Here is a table of points, one per row:
[-62   7  36  14  12  35  -2  -8 -30  -1  -2  43  30  19 -58  11  31  27
  51  27  51  11   4  13   9  -9  43   7  -7  31 -17  48  16  37 -34   8
 -24 -14 -37 -17 -30  27  -5 -21 -81  18  26   6]
[   7  -11  -17   73   -1   31   64   15  -27  -16  -68  -34  -36    8
   17   33  -26   -1   20   -2  -56  -15   -9  -12   30   -8  -17  -27
  -31  -52   11    7   -6   66  -59  -38   44  -24   -9    0   18   25
   48   12   35 -100  -38   -4]
[-30 -43  44  15  17   0   3   6  92  29  32   1  12  40   2 -52  22 -21
 -38 -11   6 -48  38 -25  -9   1  19 -16  23 -36 -51 -10  25  -6  18 -44
   8  18   2   7  -9 -21 -41 -27   7 -12  31  -4]
[-32 -54  32   5   4   7   1  -8  82  13  13   6 -10  40  -9 -53  31 -26
 -24 -19  -3 -43  26 -16   3 -11  10 -18  23 -32 -37   3  19  -5  34 -50
  18  19  19  19  -6 -10 -27 -24  21 -31  39 -23]
[ -7 -53  25   0 -26  28   0  33  -1  26 -95  29 -22  64  53  33  33 -18
  12   5  46 -32  18  -4   9 -19  14 -20   9 -22 -38 -33  13  45  36  10
   2  17  32  28 -28 -23 -33  18  10 -45  64  12]
[ 12  31  61  37  43  36  45  52   3  31 -52  49  60  -5  62  38  25  30
 -12  13  49  15  21   1  13  10  54  17  -5  38 -16 -40  19  58 -66 -10
 -31 -30 -65 -40  -4  37  -5  14  11 -54  14  37]
[  -3   -9  -59   45  -53   35   27    6  -23  -14 -106  -42   19    3
   23   29  120    2   31  -10  -39  -17  -36    8   22  -30   87   31
  -43  -62   11    2  -12   54   -1  -22   47   -6   27   -7   -1    5
   46   18   42  -96  -24  -21]
[ -2 -43  43  17  -2  19  16  43   1  32 -70  22  -1  51  55  35  26 -21
   1  12  35 -40  35 -18   4  -4  19 -17  15 -30 -46 -36  18  50  19   6
   1  13  15  14 -21 -25 -40  15   1 -38  51  28]
[ -3  22 -31  56 -37  35   9  39   9  31 -78 -23  48 -21  57  29 -29  32
   0   6  26  -7 -19   7  -1 -11 -52  15 -51 -40  35 -37   0  44  48   3
   0 -13 -19 -24 -23 -14  10  15  11 -44 -26  19]
[-72 -27  -7 -26 -42  60 -25 -47 -51 -38 -67  60 -38  36 -81   5  57  22
  89   2  49  30 -39  47  36 -49  21  -1 -15  47  20  78   0  33  17   1
  -4  -8  16  23 -31  50  31 -12 -43 -25  58 -49]
[  1  67  65  27   8  34  31  29 -12  11 -79  42  54 -57  41  34 -57 -48
  12   4  24 -44  50 -30  34 -10 -60  24  28 -32  74 -19  12  56 -15 -10
  16   5  37 -49  -7 -15 -31  15  18 -66  77  10]
[-68   7 -14 -74   0 -43  -7  -9 -20   3  14 -30  39 -16 -64   3 -38  20
  46  28 -29 -28 -24  26 -56  -6 -58   4  30   7  21  50  39  30  50   8
   8  52 -13 -18 -33  17 -26 -27 -90  31   2   8]
[-22  14  38  12  30  30  15  -5  86  11  13  39  38  -3   0 -53  34  30
 -32 -22  25  18   0  15  12  -7  42  13  -3  42  -4  -2  17  -2 -41 -60
 -17 -20 -51 -26   4  51  10 -22  35 -45  12 -22]
[ -12    0  -53   29  -73   39  -30   44   23   50 -101  -15  -25   82
   75   26  -40   52   -1    5   72    1  -38   29  -18  -23    1  -33
  -63  -28  -33  -57    1   30  -59   28  -20   -1  -11   11  -48  -30
   -5   20    5  -20  -12   19]
[-25  16  32   5  17  31  -1   0  94  21   7  42  39   9   9 -54  32  39
 -35 -22  46  21  -5  22   5 -10  45  12  -8  46 -11 -12  18  -8 -40 -49
 -27 -16 -50 -24  -7  42   2 -21  31 -33  16 -19]
[-28  -4  13 -11  -2  43  -1 -25  76  -7 -24  49   1   8 -11 -56  48  29
 -12 -36  28  29 -25  35  25 -30  31   9  -8  52  15  12   9  -5 -13 -62
  -9 -15 -22  -4   1  61  28 -17  55 -66  30 -52]
[-29 -48  43  16  19   2  11  -2  83  16  27   1   2  33  -7 -51  27 -28
 -31 -15 -10 -48  36 -25   0  -2  14 -16  26 -37 -41   1  22  -2  24 -52
  18  16   9  11  -2 -11 -31 -26  15 -27  32 -14]
[  19  -77   74   53   82   28   79   53   -7   21  -23   41  -11   26
   49   41  -16   41  -15   19   16   26   24   -4   14   26  -33  -40
   -4   51  -55  -29   23   70   45  -27  -29  -45 -102   19   15   67
   13    9    7  -64  -18   45]
[  9 -45  67  44  42  12  67  34 -22   4 -45  10   3  12  29  40  29 -47
   7  12 -30 -51  55 -44  25   9  13 -13  32 -44 -29  -8  17  69  12 -27
  31   0   9   4  12   0 -19  10  11 -73  34  23]
[  2  14  -8 -68   9 -30  35  29  -1  11 -67 -16  35 -35  40  27 -30  18
   4   2 -40 -15 -27  29 -36  -7 -59  10  30  21  44 -19  33  52  44 -18
  14  39 -15 -22  -3  42  -4  12  23 -68   4  10]
[-35  21 -40  44 -34  19 -20   1 105  32  12 -39  54 -21   9 -60 -31  39
 -38 -19  14 -11 -24  10 -18 -12 -52  15 -48 -41  28 -17   5 -17  53 -38
   1  -4 -26 -25 -20 -14   6 -24  17 -11 -39 -16]
[  5  19  -7 -55  20 -51  44  43   5  25 -43 -45  75  -2  48  30  90  10
  -9  12 -60 -37 -13  11 -54   8 106  32  35  -9 -31 -30  39  54 -55 -15
  21  48 -20 -40  -3  20 -20   9   8 -51 -15  30]
[  2  -5  -9 -72   8 -34  31  33   2  18 -65 -18 -27  41  45  28 -42  22
   1   4 -35 -15 -28  31 -43  -5  -8 -34  30  22 -19 -25  36  51 -75 -13
  10  42 -18   1  -7  38 -10  12  18 -60   3  15]
[-59   9  45  23  26  32  11  -7 -33  -4   9  39  36   8 -62  13  30  21
  49  29  37   7  12   5  12  -2  43   8  -3  26 -16  52  17  42 -40   2
 -18 -18 -42 -23 -22  31  -3 -23 -82  14  20  10]
[ -59    7    3   90   20    2   28    7  -26    9   56  -58   18   23
  -64   12  -53   11   33   43  -29  -40   22  -34  -15   21    2  -28
  -29  -75  -43   49   12   44  -90    0   17  -13  -45  -23  -18  -22
   -5  -32 -109   38  -60   36]
[-28  -7 -30  54 -10  15  15 -13  82   3  20 -47 -21  24 -15 -57 -34  18
 -26 -23 -39 -16 -17  -2   0  -9 -12 -28 -34 -49  -9  10   2  -3 -60 -64
  28 -11 -22  -2   6  10  29 -26  31 -45 -48 -29]
[  1  -5 -11 -74   5 -33  28  33   3  19 -67 -17 -28  43  46  27 -42  23
   1   4 -31 -15 -29  32 -44  -7  -7 -34  29  23 -20 -26  36  49 -74 -11
   8  43 -17   2  -9  37 -11  13  18 -58   4  15]
[-38  27  28 -14 -25  30 -18 -27  76  -3 -28  36 -42  32 -15 -57 -57 -39
  -6 -33  19 -36  17  -4  26 -35 -22 -26  25 -21  26  13  10 -10 -99 -50
  22  22  58  -3 -11  -7 -20 -18  43 -50  82 -53]
These points spread out most along one direction. Take the direction at right angles to it along which they spread out most. Then take the direction at right angles to both along which they spread out most. Go by this last direction. How far along it is each point below, from 0 to 99? 50 is the average, and the first point above lies past it. One standard deviation of the points above along it is 16.
[-59   9  45  23  26  32  11  -7 -33  -4   9  39  36   8 -62  13  30  21
  49  29  37   7  12   5  12  -2  43   8  -3  26 -16  52  17  42 -40   2
 -18 -18 -42 -23 -22  31  -3 -23 -82  14  20  10] 61
[  1  -5 -11 -74   5 -33  28  33   3  19 -67 -17 -28  43  46  27 -42  23
   1   4 -31 -15 -29  32 -44  -7  -7 -34  29  23 -20 -26  36  49 -74 -11
   8  43 -17   2  -9  37 -11  13  18 -58   4  15] 42
[-29 -48  43  16  19   2  11  -2  83  16  27   1   2  33  -7 -51  27 -28
 -31 -15 -10 -48  36 -25   0  -2  14 -16  26 -37 -41   1  22  -2  24 -52
  18  16   9  11  -2 -11 -31 -26  15 -27  32 -14] 50
[-38  27  28 -14 -25  30 -18 -27  76  -3 -28  36 -42  32 -15 -57 -57 -39
  -6 -33  19 -36  17  -4  26 -35 -22 -26  25 -21  26  13  10 -10 -99 -50
  22  22  58  -3 -11  -7 -20 -18  43 -50  82 -53] 46
[ 12  31  61  37  43  36  45  52   3  31 -52  49  60  -5  62  38  25  30
 -12  13  49  15  21   1  13  10  54  17  -5  38 -16 -40  19  58 -66 -10
 -31 -30 -65 -40  -4  37  -5  14  11 -54  14  37] 78
[  5  19  -7 -55  20 -51  44  43   5  25 -43 -45  75  -2  48  30  90  10
  -9  12 -60 -37 -13  11 -54   8 106  32  35  -9 -31 -30  39  54 -55 -15
  21  48 -20 -40  -3  20 -20   9   8 -51 -15  30] 48
[  2  14  -8 -68   9 -30  35  29  -1  11 -67 -16  35 -35  40  27 -30  18
   4   2 -40 -15 -27  29 -36  -7 -59  10  30  21  44 -19  33  52  44 -18
  14  39 -15 -22  -3  42  -4  12  23 -68   4  10] 40
[-62   7  36  14  12  35  -2  -8 -30  -1  -2  43  30  19 -58  11  31  27
  51  27  51  11   4  13   9  -9  43   7  -7  31 -17  48  16  37 -34   8
 -24 -14 -37 -17 -30  27  -5 -21 -81  18  26   6] 62
[ -7 -53  25   0 -26  28   0  33  -1  26 -95  29 -22  64  53  33  33 -18
  12   5  46 -32  18  -4   9 -19  14 -20   9 -22 -38 -33  13  45  36  10
   2  17  32  28 -28 -23 -33  18  10 -45  64  12] 64
[-22  14  38  12  30  30  15  -5  86  11  13  39  38  -3   0 -53  34  30
 -32 -22  25  18   0  15  12  -7  42  13  -3  42  -4  -2  17  -2 -41 -60
 -17 -20 -51 -26   4  51  10 -22  35 -45  12 -22] 67
